Here is a table of points, one per row:
-0.92  2.03  0.93  1.20 -0.55  1.54 -0.83 -0.56
-0.14  0.06 -1.28  1.49  0.78 -0.16 -0.90 -0.24
 1.20  1.79 -0.53  0.63  0.03  0.52 -1.31  0.17
 1.33 -2.41  0.33 -1.47  0.52 -1.00  0.53  0.54
 0.56  1.78 -0.49  1.52  0.03 -0.18  0.85  0.53
 0.49 -2.33 -0.21 -0.65 -0.48  0.15 -0.25 -0.38
-1.17  0.58  1.26  0.01 -0.74  0.88 -1.73 -0.46
 0.76 -1.39 -1.21 -0.46  0.53  0.00 -1.23  1.56
 0.46 -0.56 -0.99  1.08  0.69  0.36  1.49  0.38
 1.42  0.56 -1.38  0.42 -0.37  0.30  0.83 -1.10
 0.28 -1.18  0.60  0.65  0.44 -0.10  0.87 -1.39
-0.46  1.30  2.11  1.24 -0.84  1.86  0.65 -0.41
-1.41  0.87  0.46  0.31 -0.61  0.61  0.42 -0.93
 0.50 -0.67 -2.16 -0.50  0.61 -0.99  0.31  1.42
 0.33 -3.26  0.61 -2.29  0.03  1.51  0.52  0.07
-0.59  3.59  0.33  0.33 -0.11 -0.82  1.36 -0.90
 1.41  0.25  0.30  0.39  0.81  0.75 -0.03 -0.72
 0.64 -2.33  0.07 -1.59 -0.08  0.24  0.25  0.50
 0.07 -1.61 -0.75 -0.96  1.95  0.25  0.16  0.56
-2.13  0.99  1.28  0.47  0.41  0.27  0.90 -1.30
-0.76 -2.32  0.69  0.44 -0.78  0.82 -0.17 -1.55
-0.92 -1.51 -0.57 -0.43 -0.03 -1.14 -0.52  1.67
 0.31 -1.27 -0.39  0.64  0.37 -0.20 -0.80  1.74
-1.07  3.31  0.03 -0.41 -0.53 -0.82  0.04 -0.38
-1.62  0.98  1.44  0.16  0.20 -0.30 -0.85 -0.18
 0.79 -0.18  0.08 -0.46 -1.38 -0.57 -0.42 -0.04
 0.98 -1.09 -1.27 -1.22 -0.45  0.09 -0.09  0.48
 1.58  0.17 -0.98  1.04  0.07 -0.29  1.13  0.58
-1.24  2.56  0.66 -0.86 -0.29 -0.22 -1.88 -0.11
-0.79  1.42  2.47  1.26 -0.48  1.00 -0.60 -0.48
 1.40 -0.08 -0.49 -0.95  0.53 -1.26  1.06  0.88
-2.41 -0.51  0.34 -0.94 -0.67 -1.66 -2.57  0.35
 1.13  0.47 -1.64 -0.90  0.41 -1.62  2.46  0.16
 0.01 -0.03  0.34  0.81  0.02  0.16  0.34 -0.44
There is one direction along which these points spread out most. For each point below, how far along it does it lie, from 0 to 99? 50 is the average, and the first point above lies past it.
-0.92  2.03  0.93  1.20 -0.55  1.54 -0.83 -0.56 75
 1.58  0.17 -0.98  1.04  0.07 -0.29  1.13  0.58 44
-0.59  3.59  0.33  0.33 -0.11 -0.82  1.36 -0.90 77
-1.62  0.98  1.44  0.16  0.20 -0.30 -0.85 -0.18 66
-0.92 -1.51 -0.57 -0.43 -0.03 -1.14 -0.52  1.67 36
 0.76 -1.39 -1.21 -0.46  0.53  0.00 -1.23  1.56 32
-1.17  0.58  1.26  0.01 -0.74  0.88 -1.73 -0.46 65
 0.56  1.78 -0.49  1.52  0.03 -0.18  0.85  0.53 60
-1.41  0.87  0.46  0.31 -0.61  0.61  0.42 -0.93 64
 0.49 -2.33 -0.21 -0.65 -0.48  0.15 -0.25 -0.38 33
 0.64 -2.33  0.07 -1.59 -0.08  0.24  0.25  0.50 28
 0.46 -0.56 -0.99  1.08  0.69  0.36  1.49  0.38 43
-0.46  1.30  2.11  1.24 -0.84  1.86  0.65 -0.41 71
-1.24  2.56  0.66 -0.86 -0.29 -0.22 -1.88 -0.11 72
